In the data rows, 128 means zero.
Here is the table:
[148 122 107 132  99 118 163  94  99 105 139 134 140 130 155 124 113 160 111 105 109 120 133 180 131 118 121 135 161 101]
[ 90 154 110  46 133 148 137 106  95 149 232 187 159 141  87 176 134 124 131 201 101 189 171  10  88  92 200 145 134 229]
[128 133 108  89  99 127 175  77  76 112 192 167 160 133 144 144 115 162 111 138  91 148 144 122 113  92 158 142 165 148]
[137 130 112 104  99 122 169  80  82 106 176 153 155 135 158 138 112 156 107 122  92 136 148 146 118  98 145 141 168 134]
[108 129 141 134 157 136  92 163 158 153 104 113 112 126 103 127 140  96 144 142 156 135 122  93 128 146 127 118  95 145]
[113 134 132 115 148 138 112 147 137 145 139 136 123 132 107 138 138 113 132 151 135 145 132  80 120 128 145 125 107 164]
[ 87 148 111  45 143 149 128 116  96 151 232 188 156 141  87 173 133 115 129 203 106 190 170   0  86  82 190 141 128 235]
[138 136 109 100  89 123 170  81  81 106 182 159 160 132 147 140 113 160 109 131  95 141 148 138 114  96 148 143 168 135]
[136 136 108  91  98 124 174  81  77 112 187 163 157 134 141 141 115 159 109 130  91 145 154 131 114  95 152 145 167 141]
[125 139 104  71 104 133 167  86  73 126 214 177 166 137 127 159 116 152 112 161  87 159 163  88 101  80 173 146 162 176]
[188  95 138 228  89  96 149 116 141  81  26  65 101 118 196  74 109 167 103  27 137  49  87 255 175 169  42 117 150   0]
[109 133 135 118 150 134 105 151 147 149 120 129 121 128 104 136 137 109 145 151 141 140 128  79 124 136 140 126 102 154]
[106 149 107  55 123 141 151  94  81 134 229 187 166 139 107 162 126 134 118 182  91 180 169  40  90  79 192 146 146 207]
[120 123 150 169 160 133  78 183 186 146  57  86  94 124 116 106 141  92 155 119 164 107  99 127 146 170  97 112  85 110]
[150 115 135 169 125 113 127 135 145 114  77 100 108 123 149 105 131 134 127  89 142  97 108 192 151 152  93 123 129  71]
[ 98 152 110  47 132 146 142  97  90 148 232 190 163 136  96 171 133 125 128 192 100 187 166  19  92  80 196 146 139 222]
[ 69 160 128  51 182 161  83 153 143 185 197 167 139 134  54 160 154  76 155 234 137 197 158   0  86 104 197 130  79 255]
[146 126 119 128  96 116 165  89  90 107 152 145 149 131 154 129 115 160 111 111 101 124 139 168 128 110 129 137 164 111]
[165 105 145 222 128 106 103 162 178 113   3  58  83 115 161  81 132 124 134  53 168  60  75 247 173 176  49 108 110  25]
[109 146 105  57 116 137 161  87  72 128 222 183 170 139 118 162 121 144 117 170  90 171 164  66  98  78 180 145 160 192]
[118 143 105  62 110 138 165  85  74 124 221 181 164 139 130 164 122 147 119 168  84 164 167  73 100  80 174 146 160 186]
[ 97 152 110  44 130 147 144 103  86 143 228 189 162 136  98 168 129 133 124 192  99 189 170  22  89  79 198 148 139 226]
[189  95 141 228  98  91 144 122 147  84  18  64 103 113 191  75 111 162 114  29 143  46  86 255 176 175  39 115 147   0]
[143 126 115 123  96 118 168  89  94 107 157 145 147 132 154 128 116 158 109 118 104 126 140 172 122 108 133 136 164 111]
[150 125 116 121  98 120 165  89  91 106 157 142 144 131 150 130 114 159 111 110  97 126 138 168 126 111 125 138 165 113]
[170 102 149 228 120 104 119 152 172 102   3  54  91 115 168  81 121 133 127  48 162  55  76 255 175 184  49 109 117  11]
[ 91 148 110  42 141 147 125 105  95 152 230 189 164 139  91 173 132 117 130 198 103 192 170   9  90  79 197 147 133 225]
[119 139 106  75 104 132 173  84  77 120 211 179 162 136 124 152 118 157 112 156  91 165 159  95 100  83 172 145 166 178]
[ 69 154 128  49 179 164  82 166 145 184 203 170 139 135  56 176 150  77 160 225 135 199 156   0  90 100 200 130  81 255]
[149 118 118 133 102 117 159  95 102 108 134 133 138 128 158 123 114 155 118 101 111 120 131 178 134 121 125 134 159 100]
[112 136 129 118 145 139 111 146 138 146 145 139 125 129 107 139 138 110 138 155 132 142 133  80 119 124 149 128 114 162]
[117 129 147 148 159 135  82 182 179 148  76  97 102 121 110 116 143  94 154 130 166 116 103 113 136 162 104 113  85 115]
[111 128 139 136 161 136  89 170 165 153 104 114 103 128 108 129 142  95 145 145 152 132 118  91 124 143 128 121  94 144]
[131 116 154 192 162 125  80 192 192 143  36  79  85 117 123 102 142 100 147 102 169  92  90 159 153 180  85 106  86  82]
[117 142 103  67 110 139 166  83  73 122 215 184 164 136 126 157 121 153 112 162  87 165 165  84 102  81 177 145 162 185]
[145 127 114 113  98 121 172  90  88 109 167 148 151 132 150 133 111 159 109 116  99 131 142 157 120 102 135 138 165 119]
[124 141 109  73 105 130 170  80  75 117 217 175 163 136 128 153 116 152 114 153  92 157 164  94 105  81 170 144 165 170]
[ 75 155 122  40 169 158 104 144 119 168 217 177 143 139  67 177 146  90 147 219 121 196 162   0  87  95 201 136 101 251]
[147 122 130 157 105 115 144 115 127 107 107 116 130 126 154 113 119 150 114  93 124 104 118 194 140 136 105 136 148  80]
[128 137 109  80 100 129 169  79  73 116 205 174 160 134 136 151 115 158 110 148  91 155 156 108 100  81 165 144 166 162]
[120 118 152 171 164 124  76 178 184 143  44  82  91 117 118 104 143  96 146 111 171 104  93 143 149 176  87 108  84 101]
[105 148 106  55 119 143 155  93  81 136 229 185 168 140 111 167 125 134 121 178  92 180 172  43  93  74 194 146 151 210]
[138 133 106  90 101 125 174  77  75 114 195 168 160 134 141 146 113 154 110 136  91 146 155 117 109  89 156 145 165 145]
[149 126 117 125  97 117 164  91  94 105 146 138 144 128 153 126 113 164 114 107 106 121 137 172 127 116 125 135 158 108]
[101 148 108  50 124 142 151 100  80 140 229 189 163 141 104 166 125 137 125 185  97 181 172  40  89  78 192 143 145 210]
[113 128 142 138 159 137  86 172 164 148  94 108 109 119 102 126 141  97 151 140 157 128 115  96 136 151 125 114  87 138]
[ 78 155 117  41 155 164 110 129 110 167 224 183 155 140  73 176 141  99 136 214 114 197 167   0  86  85 202 138 114 251]
[111 147 106  56 116 135 155  90  78 133 228 194 167 141 116 165 121 138 120 177  90 179 165  55  94  75 184 144 153 199]
[149 124 123 137 104 122 159  94 104 105 132 138 138 127 156 122 113 154 112 103 111 117 129 182 134 118 116 133 159  96]
[ 80 157 114  40 147 149 118 124 105 159 229 184 154 141  77 176 138 109 142 209 109 194 165   0  84  83 204 142 117 240]
[149 121 138 168 116 117 132 126 137 115  86 103 119 123 153 112 125 140 120  92 138  99 111 192 142 147  97 124 132  81]
[122 125 152 185 161 124  78 189 191 144  43  76  87 116 124 110 141  97 149 111 177  95  92 151 155 183  85 107  80  91]
[ 99 151 109  47 130 147 141 102  85 149 232 190 162 139  98 162 130 119 127 192  99 190 170  19  92  74 196 146 137 220]
[122 139 105  76 102 130 173  80  74 114 213 176 162 139 129 155 115 154 112 153  86 160 165  96 104  82 175 145 169 170]
[ 97 150 107  45 128 146 146 102  88 140 240 191 161 138  96 166 132 128 124 191  97 186 166  25  90  77 194 143 143 216]
[148 117 134 167 120 117 133 131 134 113  83 100 115 124 152 105 124 138 126  87 136 101 110 193 146 145  93 124 131  81]
[ 99 147 108  48 124 142 146 113  86 143 229 188 170 139 101 166 127 128 122 189  94 182 173  30  90  69 195 144 147 216]
[162 102 151 223 128 108 105 162 184 118   5  53  88 117 154  79 126 122 128  56 165  60  75 248 182 190  50 112 108  24]
[118 143 106  67 109 132 165  83  71 122 222 178 165 142 127 157 122 147 118 165  91 165 165  83 102  80 172 149 163 171]
[126 140 103  69 101 133 164  80  75 120 215 183 162 137 127 148 119 148 112 160  95 168 175  83 102  80 175 142 160 176]
[148 119 133 174 120 120 125 135 138 121  80 101 119 122 148 102 126 135 123  93 135  96 106 191 146 150  91 122 130  75]
[136 135 110  85 102 126 172  80  77 113 199 168 161 134 136 145 114 157 114 140  89 149 156 119 105  87 156 143 171 151]
[114 129 138 124 156 140  97 159 153 151 119 123 116 125 103 133 136 102 145 149 146 141 127  85 124 144 126 121 101 152]
[150 106 152 220 138 107 100 168 186 118   7  55  86 119 149  76 129 116 137  61 169  67  80 227 169 187  54 106 102  36]
[ 72 157 123  44 167 159  95 153 124 176 211 177 142 138  58 176 150  88 149 223 124 200 165   0  91  95 204 133  98 255]
[164 103 152 226 126 109 110 160 180 110   2  52  91 113 164  79 125 129 129  56 166  56  76 254 174 192  47 107 113  14]
[191  95 137 227  84  93 164 113 136  77  26  64 107 118 200  76 105 166 104  24 136  46  86 255 174 175  41 115 158   0]
[ 70 156 122  43 167 157  98 148 127 173 213 180 147 139  62 173 144  85 147 220 123 196 164   0  88  96 203 136  94 252]
[109 132 141 130 159 139  95 163 154 146 109 126 112 127  99 131 141 100 146 147 146 132 122  91 127 142 135 124  97 146]
[150 116 138 169 119 118 131 133 138 118  83  99 112 120 148 106 126 138 123  92 138  99 112 188 146 148  94 123 133  77]
[114 126 147 144 160 137  89 174 172 148  91 100 103 122 108 121 146  98 145 135 160 123 107 103 132 156 111 115  90 139]
[ 89 149 114  40 137 154 131 114  97 154 229 186 159 140  88 169 136 113 132 201 104 193 171   0  88  82 204 140 131 228]
[165 101 145 227 125 109 113 157 175 110   6  54  85 115 166  82 127 130 129  43 164  58  79 248 175 189  45 108 115  19]
[130 114 154 185 157 125  82 187 192 140  40  75  88 120 120 102 138 100 145 110 173  95  92 153 152 178  85 109  82  87]
[190  97 130 220  76  93 169  97 123  74  37  76 113 119 209  77 105 177  97  19 130  51  89 255 173 161  48 121 168   0]
[ 62 156 130  50 185 165  77 171 148 184 192 166 131 138  52 171 153  67 155 229 140 196 155   0  95 110 198 129  78 255]
[112 124 148 152 162 136  84 179 172 152  85 106 104 126 106 122 142  93 147 124 158 122 110 103 141 155 118 116  87 132]
[141 130 111 102  91 122 172  85  80 110 171 156 163 130 148 135 119 158 108 128  95 138 146 149 118 100 140 142 169 128]
[129 135 103  79 104 131 172  77  75 117 206 174 165 136 136 157 114 156 110 145  88 157 160 110 107  87 163 146 169 166]
[115 133 134 115 150 139 103 153 147 145 129 133 123 127 104 138 140 105 139 153 141 141 128  81 125 132 144 127 109 160]
[190  95 125 224  82  95 162 101 129  62  25  70 111 119 202  75 104 176 106  20 134  49  88 255 176 164  44 121 162   0]
[ 74 156 126  48 175 162  90 153 130 177 206 173 139 137  57 175 148  84 153 224 132 199 159   0  88  99 202 136  91 255]
[142 129 111 110  97 124 171  82  87 105 172 154 151 132 152 132 115 161 110 119  97 131 146 152 122 105 142 140 171 122]
[141 133 109 103  96 123 171  79  81 103 177 159 150 139 150 138 112 161 110 123  96 137 150 142 116  96 145 142 167 131]
[121 123 151 165 162 136  80 179 182 146  62  85  90 124 111 113 144  94 151 122 160 111 105 119 144 170 100 115  84 118]
[124 117 152 178 160 129  80 186 186 145  46  78 101 121 114 103 155  92 147 113 171 103  96 144 148 169  91 115  84  95]
[141 106 153 208 149 116  90 179 191 131  15  63  75 119 140  89 137 108 142  82 173  78  82 201 167 189  69 111  92  52]
[112 135 123  98 131 137 127 125 118 137 170 149 139 130 113 148 131 121 127 154 121 151 142  85 109 109 152 134 128 164]
[ 78 151 119  30 156 156 111 131 113 166 224 185 153 140  77 175 141 100 145 213 115 193 169   0  87  83 203 139 113 241]
[111 149 106  57 112 140 157  90  76 127 226 184 165 138 114 161 123 143 117 174  93 174 170  58 100  75 187 146 152 196]
[154 105 158 219 137 111  98 169 181 116   5  55  85 113 158  83 130 123 137  61 171  63  77 224 171 187  55 109 105  33]
[175 100 148 226 119 101 121 147 171 104  10  58  90 116 172  72 123 139 123  39 158  53  84 255 174 188  43 109 125   8]
[110 131 135 120 159 136 101 155 151 144 126 124 120 127 102 135 140 102 138 149 141 137 129  83 126 136 137 121 101 156]
[103 149 111  48 125 139 148  97  82 141 229 194 164 138 101 167 127 131 131 185  96 184 169  31  92  80 195 146 144 210]
[147 117 133 174 123 117 130 139 146 116  76  95 105 127 149 101 125 135 131 103 142  96 105 190 151 154  91 120 125  75]
[135 133 110 102  96 127 172  80  79 106 187 165 157 132 145 140 114 159 107 129  96 144 152 132 115  96 149 143 166 134]
[ 76 156 119  39 160 159 104 148 116 169 217 182 151 139  72 166 143  96 144 216 123 195 165   0  90  91 204 140 109 253]
[186  94 139 230  98  95 146 121 148  86  19  60 102 117 194  69 105 162 108  28 141  49  82 255 177 173  41 114 149   0]
[144 128 111 116  95 120 169  84  87 105 161 152 146 128 151 133 110 156 109 114 102 130 142 160 126 106 130 141 164 117]
[ 88 154 114  42 142 152 128 118  99 157 231 191 156 143  85 169 135 112 134 206 106 193 169   0  87  85 200 144 123 239]
[149 121 121 145 102 116 154 101 108 103 123 123 134 126 155 117 114 155 106  98 114 110 122 185 139 120 114 133 154  94]
[154 107 155 219 146 113  95 172 192 118  18  58  87 113 144  84 134 111 137  69 170  71  79 219 169 188  53 108  99  42]
[137 114 154 196 155 123  80 170 191 136  27  69  86 115 129  96 139 101 144  96 174  81  84 169 159 182  73 104  86  72]
[132 134 106  94  95 125 174  79  76 109 189 165 161 135 141 144 112 157 106 136  94 145 155 130 112  89 153 144 167 145]
[171 102 144 235 116  99 124 146 166  98   9  56  92 116 174  77 118 142 124  37 166  53  77 255 176 180  43 109 127   3]
[104 150 108  58 125 146 151  98  83 137 227 189 161 141 108 166 128 142 123 184  91 182 165  34  89  79 188 141 146 212]
[141 138 110 103  98 125 175  79  83 109 179 158 156 132 143 133 115 157 110 125  95 140 148 144 115  96 148 143 167 135]
[149 122 124 139 102 113 157  99 103 107 130 129 134 126 156 119 115 155 107 100 112 113 128 184 137 124 115 132 158  95]
[142 112 148 208 146 119  87 181 193 130  19  63  84 117 133  91 139 107 139  85 171  80  82 193 162 187  68 103  92  57]
[144 115 156 205 143 116  92 170 193 127  10  61  83 116 140  89 133 114 142  78 174  74  82 205 168 188  64 102  93  48]
[186  94 137 228  91  96 147 117 146  87  23  73 105 115 202  70 112 164 114  22 143  47  83 255 168 173  42 117 154   0]
[153 116 131 160 115 117 134 127 135 112  88 107 117 121 150 105 122 143 124  93 131  99 110 192 144 147  96 123 134  78]
[148 115 129 160 116 120 140 119 127 112  94 107 120 123 150 113 122 140 118  90 131 101 113 183 141 140 101 124 137  82]
[ 76 158 122  45 160 159 107 137 116 170 222 181 148 136  70 177 141  98 144 220 120 198 164   0  86  98 201 139 108 248]
[117 143 105  64 103 136 163  79  79 125 222 181 162 135 123 160 120 148 115 163  88 172 165  80  99  81 178 147 161 185]
[135 111 155 196 154 119  81 183 191 139  28  68  85 118 126  95 141 101 145  95 175  93  85 168 153 182  77 108  86  74]
[155 106 154 218 137 105  93 173 186 124  10  57  85 115 147  84 134 126 137  66 171  66  85 224 165 187  57 107 102  42]
[113 138 124  99 119 137 125 131 119 138 161 148 136 132 112 145 132 121 132 156 124 151 145  80 111 119 152 137 129 167]
[117 135 126 102 134 139 125 127 121 138 159 147 138 130 110 141 136 121 132 157 122 149 139  77 114 112 149 133 122 166]
[129 116 154 192 158 123  82 186 193 138  36  71  86 120 124 100 139  99 147 104 174  89  88 165 155 184  82 112  86  80]
[108 143 106  58 115 136 162  84  77 130 226 187 169 142 117 164 122 141 120 175  89 171 167  53  95  77 184 146 156 194]
[114 138 122 103 139 135 119 137 125 140 152 137 132 129 111 143 134 114 138 150 127 150 136  85 120 120 150 130 118 165]
[179  99 145 225 105  99 130 134 158  93  12  55  94 114 181  74 108 150 118  34 153  57  80 255 178 182  43 111 133   0]
[136 109 155 201 150 116  74 182 192 132  19  64  85 115 133  96 138 104 145  84 173  81  84 187 160 185  67 104  89  61]
[ 70 157 128  45 171 158  93 151 130 177 210 176 141 136  60 176 150  87 150 223 127 200 161   0  90  97 202 134  93 249]
[152 120 131 162 116 114 135 116 133 111  93 106 119 124 154 110 121 142 117  89 130 100 114 192 148 140  96 125 136  82]
[ 97 153 114  39 148 148 128 115  97 154 224 187 156 139  86 175 133 114 137 200 104 192 168   0  89  83 202 144 126 234]
[171  98 149 236 118 104 122 145 169  98   7  55  90 115 171  78 119 143 119  41 158  53  84 255 184 176  44 110 122   4]
[150 123 125 140 103 117 152 101 110 108 120 124 132 126 157 123 115 152 115 101 119 109 124 186 139 125 112 127 155  96]
[153 104 156 211 139 115  94 175 194 123  13  58  82 115 142  86 133 111 139  73 175  71  79 217 166 188  61 110  94  45]
[148 111 147 210 148 116  90 177 192 124  14  58  86 113 145  88 134 112 140  74 173  73  79 207 164 186  59 106  96  45]
[133 116 153 187 156 128  81 181 192 140  35  70  87 121 124  98 140 100 152 102 174  94  88 162 156 184  80 108  85  81]
[115 143 105  61 111 131 157  77  75 128 218 188 162 138 120 162 120 152 122 169  91 170 167  70  93  79 181 148 159 190]
The rows trace a few hidden curves; rows on the same curve form a group. There are 2 groups. Groups are numbered from 0 in the order they first appear among the rows asked about.
Some new rows, each followed by its group:
[145 113 136 174 127 117 123 141 154 110  70  92 111 131 145 101 125 130 129  91 147  93 102 186 153 156  82 119 117  75] 0
[ 70 159 135  41 172 160  93 153 134 176 215 177 144 138  61 177 146  82 152 223 128 198 160   0  88  97 195 136 100 253] 0
[113 137 126  99 135 135 122 129 124 141 160 143 134 132 110 138 134 117 132 154 122 146 141  75 119 116 154 133 119 161] 1
[140 132 111 100  95 120 169  83  84 107 170 156 154 134 148 134 116 155 109 130  98 132 148 152 120 100 143 143 167 118] 0
[145 128 115 116  86 121 171  84  92 104 161 147 148 134 153 133 113 162 109 113 100 133 142 158 121 106 136 136 164 119] 0
[149 122 117 129  96 118 163  92 100 109 140 142 147 127 154 130 116 154 112 106 106 109 134 176 128 113 123 136 160 101] 0
[116 125 147 152 161 135  85 176 179 151  77  95  99 129 110 117 140  98 149 132 160 118 107 109 137 166 112 115  88 129] 1
[108 128 145 139 160 137  91 168 164 147  97 113 108 125 101 126 142  97 146 144 153 127 117  93 130 149 123 119  94 140] 1
[126 139 112  81  99 129 172  81  75 115 200 174 163 136 134 136 115 157 108 143  92 154 158 113 110  84 163 144 168 158] 0
[146 116 136 158 111 114 143 119 130 110  96 112 121 127 155 110 120 144 116  91 127 102 114 193 146 137 101 123 139  80] 0
[143 117 138 172 126 118 121 141 148 118  68  93 110 121 149 105 132 130 127  89 140  99  98 191 148 158  91 118 122  75] 0
[ 67 156 125  39 175 159  89 151 133 179 204 174 143 137  57 173 146  80 151 224 129 198 158   0  88 100 203 137  92 253] 0
[154 105 155 222 137 114  97 169 185 116   5  53  82 115 150  84 135 120 131  62 169  72  80 232 167 187  51 107 100  32] 1
[113 135 126 106 144 140 120 136 134 146 149 143 133 130 106 140 137 117 135 155 126 147 141  82 114 122 146 129 119 165] 1
[123 117 151 176 162 130  77 183 190 143  47  81  90 120 112 108 144  96 150 115 170 105  97 136 148 176  96 110  86 107] 1
[147 112 137 177 124 117 123 136 144 114  68  95 111 123 147 106 127 132 123  92 143  85 110 188 147 160  91 118 120  74] 0
[112 144 104  58 111 136 160  92  77 129 224 184 165 136 118 162 124 138 122 172  88 173 167  62 102  74 177 147 153 193] 0
[183  96 141 234 104  95 141 126 154  89  16  60  99 119 187  75 115 154 116  30 140  49  82 255 174 175  41 112 143   0] 1
[118 126 149 157 162 137  82 180 181 146  71  95 100 122 108 118 141 100 147 128 164 119 101 116 139 163 109 112  88 124] 1
[196  99 130 218  75  93 175  91 119  69  40  76 117 117 205  77 100 182  96  21 124  52  94 255 175 156  48 124 175   0] 1
[149 118 120 149 102 118 149 106 114 106 117 119 133 128 154 117 118 147 109  95 115 108 125 188 137 129 108 132 153  91] 0
[149 111 132 166 113 118 137 122 130 111  94 104 123 125 147 107 123 144 118  92 133 100 114 193 143 142 100 126 140  78] 0
[ 65 157 128  49 179 164  85 160 134 179 204 172 136 133  57 173 153  77 154 223 132 205 165   0  89 100 194 133  87 255] 0
[ 70 155 124  46 175 162  87 160 135 183 204 176 139 131  55 173 148  81 153 226 130 196 160   0  92  99 204 127  87 251] 0
[178  98 150 233 108 100 128 140 158  94  12  57  92 116 183  77 122 146 116  39 157  51  75 255 176 179  41 109 132   0] 1
[115 119 150 173 162 132  84 183 188 144  55  86  91 111 123 109 144  96 148 120 166 107  99 132 148 170  95 113  81 110] 1
[114 134 139 126 153 137  95 159 151 150 115 119 114 128 106 129 142 101 146 144 146 134 124  85 132 141 133 122  98 154] 1
[116 128 144 146 158 134  84 179 175 149  81 102  99 122 106 118 144  95 148 135 162 126 107 106 136 156 116 116  86 130] 1
[107 146 108  54 120 141 159  92  77 134 227 188 167 138 110 168 124 138 123 180  94 179 171  48  95  78 192 146 153 203] 0
[ 83 153 113  41 146 153 126 122 102 155 228 183 156 138  80 173 133 108 135 208 108 193 168   0  86  83 201 142 124 238] 0
[ 79 155 114  39 147 153 123 129 105 161 230 186 156 139  78 176 137 108 138 223 112 194 166   0  86  84 206 140 122 239] 0
[112 128 147 141 158 135  87 171 170 153  92 103 110 124 105 127 143  94 144 137 163 129 113  98 132 152 126 115  93 141] 1
[140 109 154 207 151 116  87 181 190 133  17  61  84 115 135  92 138 108 142  85 173  80  80 195 168 185  65 102  89  55] 1
[150 120 125 152 106 114 150 106 115 108 111 119 135 125 156 116 119 149 114  95 121 112 122 189 141 131 107 128 146  87] 0
[ 79 157 119  41 153 156 119 131 108 160 223 188 151 137  78 172 140  99 146 207 110 195 163   0  92  86 203 140 115 242] 0
[109 133 132 106 147 140 113 141 139 147 143 136 128 126 105 138 133 107 137 154 131 141 134  79 119 128 144 125 114 161] 1
[180  97 142 232 102  98 146 128 148  87  12  55  99 114 191  71 113 161 112  28 146  48  81 255 175 182  39 115 143   0] 1
[112 136 129 105 140 135 116 139 133 144 148 142 131 128 112 140 137 114 134 158 131 146 134  79 120 122 145 130 117 163] 1
[194  99 131 222  77  94 170  90 121  73  38  64 116 121 207  75 105 179 100  20 127  48  90 255 171 158  51 120 171   0] 1
[127 121 155 174 159 128  80 184 190 141  45  78  87 117 116 104 141  98 148 110 173 102  93 147 153 180  89 112  85  98] 1
[147 125 109 112  96 122 167  83  88 108 167 148 151 130 150 134 114 160 109 121  89 130 143 182 124  93 137 143 169 115] 0
[188  93 139 226  86  91 154 110 136  77  26  70 104 122 197  75 104 166 102  22 136  45  85 255 174 166  40 115 157   0] 1
[190  93 134 223  81  92 162 105 126  74  30  72 112 121 204  74 106 179 108  20 130  50  88 255 176 162  42 120 165   0] 1
[149 119 124 151 114 118 147 108 118 108 109 118 129 126 153 114 119 146 121  94 124 105 120 190 137 130 105 126 146  82] 0
[138 125 105  94  96 124 172  79  77 108 190 164 160 132 142 141 114 159 108 132  96 146 155 132 111  93 153 141 168 143] 0
[178  95 146 232 100  99 138 130 157  91  11  57 100 116 182  76 121 149 118  31 150  48  80 255 181 181  43 111 130   0] 1
[ 65 158 125  51 182 167  81 171 149 182 196 167 131 135  51 179 156  71 158 226 141 192 156   0  90 106 200 130  78 255] 0
[118 125 146 152 157 134  80 183 177 148  65  93  97 123 105 112 143  95 148 127 162 115 106 116 144 163 107 108  86 119] 1
[112 133 122  99 130 139 130 117 115 137 168 151 138 133 114 143 131 123 131 155 117 152 143  85 115 110 163 136 132 165] 1
[169  97 149 228 121 104 120 150 170 108   1  54  90 110 174  80 125 139 126  44 154  55  79 255 173 184  43 108 119   9] 1
[ 77 156 120  45 162 155 107 142 116 172 223 181 147 134  71 175 144  92 146 218 121 193 168   0  91  91 206 136 103 250] 0
[150 117 124 153 110 116 144 113 120 106 107 110 126 124 157 114 138 148 116  93 125 104 121 190 139 134 105 130 148  90] 0
[112 134 131 125 156 138  97 158 151 151 122 124 113 127 104 135 138 109 146 149 144 137 125  83 122 136 133 121 101 157] 1
[109 147 109  56 116 138 156  91  75 134 229 189 164 139 111 165 121 140 118 179  92 177 170  52  92  79 187 146 154 205] 0
[153 123 121 136 102 115 157  96 107 107 125 126 136 132 156 122 115 153 111 104 117 114 127 184 131 121 120 141 154  92] 0
[158 103 154 221 133 107 106 165 184 114   5  56  81 116 157  81 129 123 136  56 169  49  78 239 172 185  54 106 107  27] 1
[139 111 150 195 159 123  79 184 191 136  23  67  85 117 128  91 143 104 145  88 174  83  86 179 162 185  70 109  90  70] 1
[195  95 133 225  83  90 162 109 130  75  30  71 108 117 200  76 106 174 102  23 132  47  92 255 174 165  44 119 164   0] 1
[193  96 141 231 100  99 135 126 152  90  11  60  98 116 183  77 118 155 114  30 150  50  83 255 174 178  46 114 142   0] 1
[147 125 111 132  98 117 161  92  94 106 140 134 143 127 155 124 117 157 112 110 106 119 131 175 129 123 124 127 162 104] 0
[ 92 151 109  43 133 145 149 104  88 149 232 189 164 141  96 179 130 125 132 194  98 187 171  15  83  72 199 141 136 223] 0
[150 124 124 146 105 118 152 108 118 109 113 128 131 125 154 117 118 152 115  93 120 109 125 184 134 128 110 129 151  87] 0
[117 124 148 162 166 132  79 183 181 148  63  92  95 122 108 113 142  96 152 121 166 109 101 120 145 171 102 110  82 115] 1
[130 135 108  84  99 126 171  80  74 112 198 174 159 137 140 147 105 153 112 139  86 150 156 117 110  87 164 143 169 158] 0
[142 116 128 157 110 119 146 114 123 108 105 121 127 126 156 115 122 142 120  91 125 107 120 194 141 135 105 124 141  81] 0
[107 133 131 114 150 138 106 151 141 148 134 130 120 127 103 136 135 108 139 150 139 143 128  85 118 124 141 127 107 159] 1
[148 122 122 133 102 117 159  99  98 115 134 137 140 128 154 120 114 154 107 102 111 116 133 178 130 118 119 131 161  99] 0
[149 119 128 156 113 115 141 116 123 108  99 118 124 126 154 111 120 138 122  94 127 109 115 193 142 139 100 129 142  84] 0
[ 78 157 118  41 157 151 110 136 114 167 223 184 150 137  73 175 140  99 154 218 114 198 162   0  87  88 203 137 109 249] 0
[ 73 159 121  43 165 159 105 149 123 171 216 177 146 138  68 176 139  90 148 219 122 202 164   0  84  93 199 136 101 253] 0
[165 101 151 232 116 107 111 154 171 104   5  57  87 116 164  77 125 135 130  48 164  60  76 255 177 186  48 110 117  15] 1
[141 112 154 197 156 119  81 183 195 131  23  67  84 116 128  93 137 103 143  88 175  80  83 182 161 185  72 106  88  68] 1
[126 140 112  73 102 123 170  79  74 112 209 174 162 136 133 152 119 152 111 149  86 159 163  98 105  85 165 152 165 167] 0
[ 91 150 113  46 141 148 139 111  96 155 232 189 159 133  88 176 138 117 134 203  99 191 184   5  88  77 198 142 132 231] 0
[128 134 106  81  99 126 172  79  74 116 205 169 162 138 137 151 113 156 109 139  88 154 158 110 105  87 164 146 163 155] 0
[174  98 143 231 113  99 127 143 162  94  11  55  93 116 180  76 120 145 122  41 156  55  77 255 172 184  37 110 131   0] 1
[ 85 155 115  37 147 157 118 124 105 156 229 190 155 140  79 175 138 109 137 208 109 194 175   0  89  81 202 144 125 239] 0
[145 119 113 125  95 119 168  88  93 106 151 141 145 132 150 125 115 158 109 118 104 124 135 169 127 112 123 133 161 109] 0
[ 66 156 131  52 183 163  78 168 148 183 195 170 134 135  55 171 153  74 162 227 138 195 154   0  90 109 199 132  80 255] 0
[ 81 152 117  40 153 159 113 128 104 164 225 183 152 139  75 175 140 105 142 212 112 196 170   0  87  86 204 139 114 247] 0
